The same turns and mirrors carry the whole set onto itself and the rows of a family onto each other. Which other rows belong to the same family as each row named below? List them in the order they appear above.
These 20 rows form 4 families of 5 rows each.
K: -31  -41  -40  -44  -12  -48  -8  -26  -10  33  -2  -6  46  9  9  5
B: -23  -32  3  46  -30  31  -29  14  -8  -14  15  19  -14  3  -11  -5
R: -47  -37  13  -42  4  -29  43  -40  16  46  22  2  -6  9  -2  -19
G: -7  -41  26  29  6  23  28  -13  3  24  10  36  -49  11  -13  -9
Y: -12  -51  19  -30  10  -17  55  -44  -5  54  -9  7  -13  10  -5  -8
D: -35  -38  32  -8  34  -6  52  -35  -7  62  15  -3  -6  8  11  -6
H: 1  -37  33  33  -8  32  22  -25  10  28  24  13  -40  13  -8  5
U: -20  -40  34  52  21  39  18  -14  -7  27  16  19  -23  8  9  8
N: 7  -35  -4  38  7  20  -31  23  -8  -28  7  19  -16  26  -5  6
M: -23  -36  22  -28  2  -19  51  -51  -2  54  21  -9  -14  2  -10  -11
P: -10  -36  -48  -6  5  -29  -40  13  -36  -25  -4  -1  32  11  -4  3
L: 0  -24  -13  49  -11  22  -38  12  -9  -16  29  14  -14  14  -8  9
C: -21  -35  -23  -58  16  -57  14  -16  -29  22  -5  -18  28  9  -5  -14
E: -20  -52  43  17  -12  32  30  -32  24  17  10  11  -26  18  -1  3
Q: -11  -20  -24  -6  -17  -18  -51  34  -10  -12  8  -18  30  24  5  -1
J: -21  -27  -31  0  24  -26  -37  16  -41  1  5  -22  50  12  18  12
S: -7  -23  -44  -8  0  -29  -47  9  -23  -20  20  -21  35  16  -1  9
W: -19  -24  -5  53  20  20  -37  28  -29  -13  21  7  4  10  9  6
V: -23  -36  -29  -48  2  -51  7  -39  -23  25  11  -26  38  3  -4  0
F: -40  -35  -18  -33  30  -44  17  -28  -36  49  5  -17  42  0  14  -2

Same family as Y: G, N, P, C
Same family as E: K, B, R, Q
Same family as V: H, M, L, S

The same turns and mirrors carry the whole set onto itself and the rows of a family onto each other. Which other rows belong to the same family as each row named below? List them in the order they appear above.
These 30 rows form 10 families of 3 rows each.
kal: -36  26  0  -46  -23  -73  21  -40  15  1  27  25  2  -2  2  21  49  13
Seso: -1  25  -27  16  -39  -36  -52  -39  32  25  15  19  -27  -12  -7  51  -19  22
pev: -18  -8  -8  9  -5  -3  -11  -87  -26  -12  -22  -9  36  10  28  -15  -26  46
liv: -30  21  -5  -45  -30  -63  51  -45  10  6  3  14  2  32  20  10  28  22
nafu: -44  25  -20  -4  -50  -56  32  -31  9  -10  29  34  11  13  8  24  55  2
dube: 1  11  -45  35  -18  -13  -30  -51  12  -1  53  11  -10  0  -16  61  -24  33
goge: -44  13  -17  10  -38  -89  32  -37  7  9  25  -8  45  23  20  18  25  19
zaris: -44  10  -14  -28  -39  -63  36  -54  29  5  9  24  28  28  13  9  19  -14
rovo: 14  19  -18  13  -15  -3  -39  -49  30  0  15  -17  -1  -31  -24  76  17  32
lidol: 8  17  22  14  -6  -10  -16  -56  -37  -32  -40  15  35  12  38  21  -12  53
kevif: 21  -4  1  -3  -14  -9  1  -47  -12  -29  -36  10  48  8  33  -16  14  62
vur: 24  -9  -8  21  2  5  20  -35  -23  -38  -23  -8  42  -17  11  6  -9  38
bogaf: -3  -14  0  -10  17  -15  -2  -52  4  -44  -32  -15  53  -3  41  2  9  27
zedib: -37  16  -16  -5  -33  -63  51  -37  28  -8  41  -1  32  29  16  13  33  9
pato: 10  30  1  16  -34  -46  -40  -55  23  23  17  -2  -24  -13  -4  74  2  54
Ket: -23  46  1  -31  -20  -65  15  -14  10  10  48  11  9  13  16  19  43  20
relov: 25  -26  -4  18  -10  0  3  -68  -31  -15  -20  15  46  -7  28  19  -7  62
vizat: -17  22  -31  -1  -17  -62  52  -39  -7  -5  26  29  20  35  -17  7  41  12
Maz: -18  -15  5  8  19  -18  1  -73  0  -15  -43  -11  53  16  26  -3  26  40
Ref: 19  50  0  -2  -56  -32  -45  -38  5  1  14  1  -8  -13  -24  48  -30  24
Feda: -35  18  -31  -11  -46  -56  51  -47  -3  -5  22  -3  9  27  25  -1  31  1
rasis: -33  32  -17  -26  -24  -46  33  -29  -20  28  22  29  -9  41  25  16  29  23
dov: -16  41  -30  24  -44  -22  -47  -55  48  17  24  -9  20  -2  -17  50  -18  36
Zela: 16  -22  4  9  3  -2  -6  -73  -15  -25  -21  -16  55  -8  20  9  -25  26
pefof: 25  -13  13  15  9  6  12  -52  -19  -14  -39  17  39  9  8  17  10  53
Goto: 13  -20  -16  18  -8  -5  15  -56  -9  -29  -57  26  39  20  -2  34  0  49
Tos: 11  21  -12  16  -17  6  -42  -58  26  -29  20  11  -5  -23  -34  59  -5  28
mekel: -6  43  9  15  -38  -31  -56  -53  32  4  16  2  -18  -19  -17  46  -21  25
pef: -7  22  -22  30  -22  -31  -23  -29  27  15  32  7  -17  -24  -19  80  -5  34
nezuk: 18  19  -16  35  -31  -30  -70  -64  27  7  11  -6  1  -12  -17  50  4  20

Same family as pefof: zedib, mekel
Same family as Ref: goge, Goto
Same family as pev: dube, rasis
Same family as kal: rovo, bogaf
Same family as kevif: nafu, nezuk
Same family as dov: lidol, vizat

The same turns and mirrors carry the whole set onto itself and the rows of a family onto each other. Which other rows belong to the same family as each row named below? List them in the order they appear above.
These 18 rows form 3 families of 6 rows each.
lete: 26  -18  9  -27  -7  49  -41  -5  -42  15  -9  27  13  26  -9  12  -12  -37
voti: -18  -6  -37  47  -8  7  18  -29  45  -6  -17  3  -2  -9  1  -33  36  24
dumes: 11  -26  7  -17  -35  28  -17  -19  44  3  -13  -27  -11  -23  -3  30  -29  -8
ziped: 3  -16  -16  46  8  9  24  -15  13  11  -31  55  6  -1  -1  -18  55  8
dez: -14  5  -36  -4  -24  42  -40  -31  9  -11  13  -46  2  19  0  -31  -22  -2
bur: -19  5  -3  26  28  -17  33  7  -21  -5  3  55  1  24  12  -9  39  5
guf: 17  -10  -7  6  13  38  -21  -7  -51  14  -15  58  19  35  -7  -16  28  -26
tef: 6  -14  35  -35  0  3  -5  13  -16  0  10  17  -8  7  7  49  -29  -22
Pag: 28  -31  16  13  2  20  9  -3  -3  21  -36  67  6  -4  -6  22  33  -14
dotaz: -16  -1  12  -29  -17  0  -8  -1  15  -16  25  -33  -17  1  12  31  -44  -4
zege: 32  -37  28  -19  -18  28  -12  -6  12  19  -28  27  -1  -16  -7  45  -10  -23
gib: -40  14  -19  5  -8  -11  8  -12  29  -26  29  -37  -15  7  16  -9  -17  17
bekag: -8  4  -38  33  13  30  -11  -19  -31  3  -8  36  16  38  -2  -51  42  -2
lote: 10  -9  -6  -32  -25  51  -51  -18  -12  2  6  -26  4  17  -6  5  -37  -25
nenir: -13  -11  -27  16  -30  18  -3  -30  60  -9  -7  -37  -10  -19  2  -9  -7  17
dukez: -41  17  -27  32  14  -19  28  -7  11  -20  18  5  -7  18  17  -29  25  22
Tatem: 4  -9  28  -8  21  -7  17  17  -35  5  0  61  0  18  8  29  12  -17
biga: -23  13  -53  28  -5  31  -18  -30  -1  -11  7  -14  9  29  1  -58  18  9

Same family as biga: lete, dez, guf, bekag, lote
Same family as dotaz: bur, tef, gib, dukez, Tatem

The same turns and mirrors carry the whole set onto itself and the rows of a family onto each other. Which other rows belong to the same family as each row named below? List them in the order they appear above.
These 18 rows form 3 families of 6 rows each.
tozu: 9  34  3  -1  -26  -17  -14  -3  -34  29  -16  -40  17  -5  -34
Vato: 20  -3  16  4  -32  -25  -16  -5  -22  21  -15  -35  30  -35  -17
konal: 26  12  -22  19  -15  -20  -20  -7  -25  14  -12  -44  41  -14  -25
lar: -18  -1  34  -24  -2  -37  -17  26  21  -23  21  28  -12  20  10
fuba: 17  11  -6  5  11  -48  -10  44  -33  34  -3  37  18  -2  34
mog: 8  -12  -19  17  28  59  31  -6  -5  16  -29  5  0  20  2
goru: -26  -16  12  -20  7  -40  2  17  13  -10  5  57  -18  -7  19
timu: -3  34  -1  0  -4  -29  -5  36  -50  35  -25  43  -2  10  27
Mor: 6  0  -28  31  40  42  24  12  3  17  -3  19  4  36  24
vefo: 24  -2  42  19  -10  22  -31  -19  -21  -37  16  -4  16  6  8
Tovis: 1  9  -13  36  12  49  17  5  -23  -2  -24  25  0  44  22
robok: -29  10  -17  -9  1  1  20  11  33  6  -10  -23  -8  44  -38
dof: 30  -9  36  2  0  11  -25  -33  -32  -14  8  -2  13  -38  -1
pak: -29  3  -56  2  15  -2  14  7  36  -4  -15  -8  -1  28  -17
potu: -18  10  4  -25  11  -45  -30  14  16  -15  26  34  -6  -15  24
ziba: -24  -20  -30  14  -1  17  31  -9  34  0  -23  -17  0  20  -27
dalo: -3  -2  1  -16  8  -31  11  50  -16  41  -25  45  -1  -5  31
mizor: 28  7  18  17  11  28  -30  -32  -10  -15  32  -19  20  -18  5

Same family as konal: fuba, Mor, pak, potu, mizor
Same family as goru: Vato, mog, dof, ziba, dalo

The same turns and mirrors carry the whole set onto itself and the rows of a family onto each other. Which other rows belong to the same family as each row named below? List them in the order they appear above.
These 32 rows form 4 families of 8 rows each.
reni: 20  23  3  18  -35  31  -16  -26  -21  53  -36  8  15  26  15  -8  55  -18  12  12  -22  -10  26  35
gab: 35  14  -20  25  -39  31  -34  -15  -2  66  -46  16  31  32  17  -6  43  9  13  20  -13  -27  13  21
vuda: -38  -2  -30  -3  23  7  -37  2  -8  -18  20  -18  -5  -3  32  -17  -28  7  -7  -4  10  -17  3  -2
Kos: -18  -12  -21  -8  3  32  -34  20  3  -39  -3  -22  5  8  36  -1  -6  10  -10  -11  9  -9  -21  2
tana: 24  42  -40  -33  -14  -14  17  -20  22  13  17  18  42  -2  -18  3  30  19  -30  16  28  -35  20  -34
vis: 27  27  -10  29  -16  5  -16  -32  -10  43  -44  10  -23  32  9  3  20  -16  41  43  2  -8  -4  44
gonab: 36  10  -9  42  -16  11  -11  -30  -4  53  -53  20  -42  44  0  3  13  -12  19  9  -22  -24  -12  31
fuvo: 21  32  -38  -9  1  -27  -7  -18  20  35  -6  40  58  1  -13  9  32  37  -19  27  14  -45  12  -36
Nos: 29  -30  1  -20  11  -5  12  -22  -41  45  -4  58  6  -45  -12  11  12  25  13  -47  -15  -13  -39  16
Mesi: 21  23  -23  -9  13  -53  25  -24  4  30  -2  27  -20  20  -31  8  7  19  -22  43  44  -23  8  -21
retil: 25  -14  -18  21  -24  11  -10  -35  -15  50  -59  8  -27  36  7  -1  15  -7  33  30  -27  -26  16  34
pozo: 8  -20  -15  2  11  0  -75  5  -9  -5  34  5  -6  -24  28  3  -1  6  -24  -18  -3  -36  12  -9
Sibam: 33  -44  4  -31  -1  -9  19  -14  -39  52  2  31  -22  -22  -11  3  26  19  -16  -48  -19  -12  -41  25
Sonot: 27  14  -6  35  -12  1  -10  -26  -9  41  -51  -10  -33  29  -18  -11  7  -25  15  34  -15  -17  25  35
zese: -1  -7  -17  -39  6  11  39  10  -38  8  -20  43  21  -8  -9  -12  9  37  12  -25  -27  19  -42  15
duga: -24  4  -28  7  15  16  -28  7  13  -16  16  -42  1  -3  17  0  -21  1  -21  -19  11  -27  -28  -7
tovat: 7  -7  -12  -30  4  5  56  -3  -37  44  -13  22  9  -2  -3  -19  6  35  10  -35  -19  6  -43  44
galem: 0  -23  -13  -49  -2  14  45  12  -44  24  -21  33  6  15  -8  -17  7  12  -9  -46  -2  18  -26  19
daf: 7  -31  -8  11  14  0  -44  -6  -3  1  28  -22  -26  -26  11  16  -1  -7  -34  -37  -17  -46  -9  -5
lev: 32  -46  9  -27  1  -8  8  5  -45  52  -26  42  19  -19  -16  19  43  13  0  -32  -19  -3  -38  21
Sopul: 23  -21  -16  8  9  6  -64  19  7  -16  18  -5  -5  -15  8  23  -11  -13  -25  -30  12  -33  -9  -15
pibas: 22  22  -25  17  -34  18  -29  -18  -2  63  -36  -1  20  38  4  -8  43  -28  0  3  -40  -37  22  20
lal: -10  -27  -6  -31  13  -2  46  0  -48  39  -40  20  17  2  -12  -2  17  13  15  -20  -3  13  -49  30
Nen: 53  -29  2  -30  -2  -4  16  7  -42  43  -11  60  3  -13  -14  7  16  19  5  -46  -21  0  -21  35
gol: 23  35  -1  38  -30  40  -10  -14  -5  56  -47  16  11  47  6  -12  40  -7  -6  -8  -20  -11  4  23
linas: 2  43  -20  -18  7  -32  -3  -26  8  20  11  35  34  1  -13  4  46  14  -39  22  32  -28  6  -42
fil: 16  44  -25  -5  20  -52  10  -33  10  8  -2  36  1  -2  -21  19  10  13  6  51  31  -28  -4  -14
gil: 38  18  -44  -27  0  -47  15  -37  22  9  10  23  -14  -6  -25  21  3  14  -6  34  25  -47  5  -25
Vige: 17  30  -40  -24  -7  -39  5  -16  11  52  13  39  34  27  -9  12  45  16  -39  12  16  -42  6  -32
puzam: 7  8  -41  -15  17  -53  1  -33  15  17  -11  36  -8  9  -22  10  6  24  -18  40  27  -42  -5  -45
pon: 11  -35  -4  12  9  15  -60  -14  2  0  16  -7  -8  -30  32  24  -3  -2  -8  -33  20  -41  -17  4
gulim: -27  -8  -25  -10  11  23  -18  18  -7  -31  4  -19  1  11  14  -4  -22  -15  -27  -34  1  -16  4  -12

Same family as duga: reni, retil, tovat, Sopul, Nen, linas, puzam
Same family as Nos: Kos, Mesi, Sonot, zese, pibas, Vige, pon
Same family as vis: gab, fuvo, Sibam, galem, daf, fil, gulim

The same turns and mirrors carry the whole set onto itself and the rows of a family onto each other. Which other rows belong to the same family as each row named below? List them in the order they appear above.
These 18 rows form 3 families of 6 rows each.
bikap: 36  -9  3  -40  29  -14  -13  -31  1  -18  0  25  -21  -17  -6  -26  4  35  1
mebi: -10  24  -36  19  -1  -4  32  4  36  21  5  11  32  29  11  32  -16  -45  -13
vofor: 16  -10  0  7  17  1  -22  -44  -18  27  30  -2  22  4  -35  10  21  33  -24
pofur: 40  -6  -8  -32  37  -7  -21  -41  4  -6  11  26  -10  -2  -5  -15  15  28  -7
Gotul: -35  8  -22  22  -30  18  12  18  26  3  -21  1  20  0  32  34  -14  -44  17
pufaz: -36  1  -27  25  -42  7  5  8  27  -1  -26  -7  17  3  34  22  -17  -36  25
funo: 8  1  38  -21  29  17  16  7  -18  5  17  19  1  -43  -39  17  3  28  -25
tiso: -21  19  -1  -5  -18  -16  61  36  30  -12  -23  14  0  -17  12  8  -43  -31  5
Gov: -13  -1  -35  1  -55  6  53  -3  11  -21  19  -30  4  37  11  2  -33  -13  -17
pebil: 9  3  55  5  11  28  -26  -9  -7  20  18  13  20  -32  -8  -17  7  39  -22
Tafu: -16  0  -34  21  -45  -43  22  -14  29  1  -20  -14  13  19  19  -15  -35  -17  16
ruso: 4  -24  27  -10  -14  -23  -6  -28  -24  -5  -2  -9  -7  -34  -31  -26  -7  56  1
gutil: -15  5  -21  -9  -48  13  66  15  12  -28  15  -21  -4  20  9  7  -38  -15  -19
fude: -38  6  -15  17  -40  11  16  22  26  -7  -30  -1  12  -10  32  24  -22  -38  25
ruz: 38  0  4  -43  45  2  -7  -23  4  -11  10  35  -16  -17  -7  -9  9  24  -10
Zazup: 10  -2  46  13  4  21  -37  -23  -7  24  18  5  23  -22  -7  -22  9  42  -20
puv: 8  -5  55  7  -1  17  -30  -14  -8  14  11  7  14  -34  -6  -29  1  47  -14
mil: -12  9  -31  -3  -39  21  58  7  13  -16  28  -19  7  35  8  20  -28  -23  -28

Same family as vofor: mebi, funo, tiso, Tafu, ruso
Same family as Gov: bikap, pofur, gutil, ruz, mil

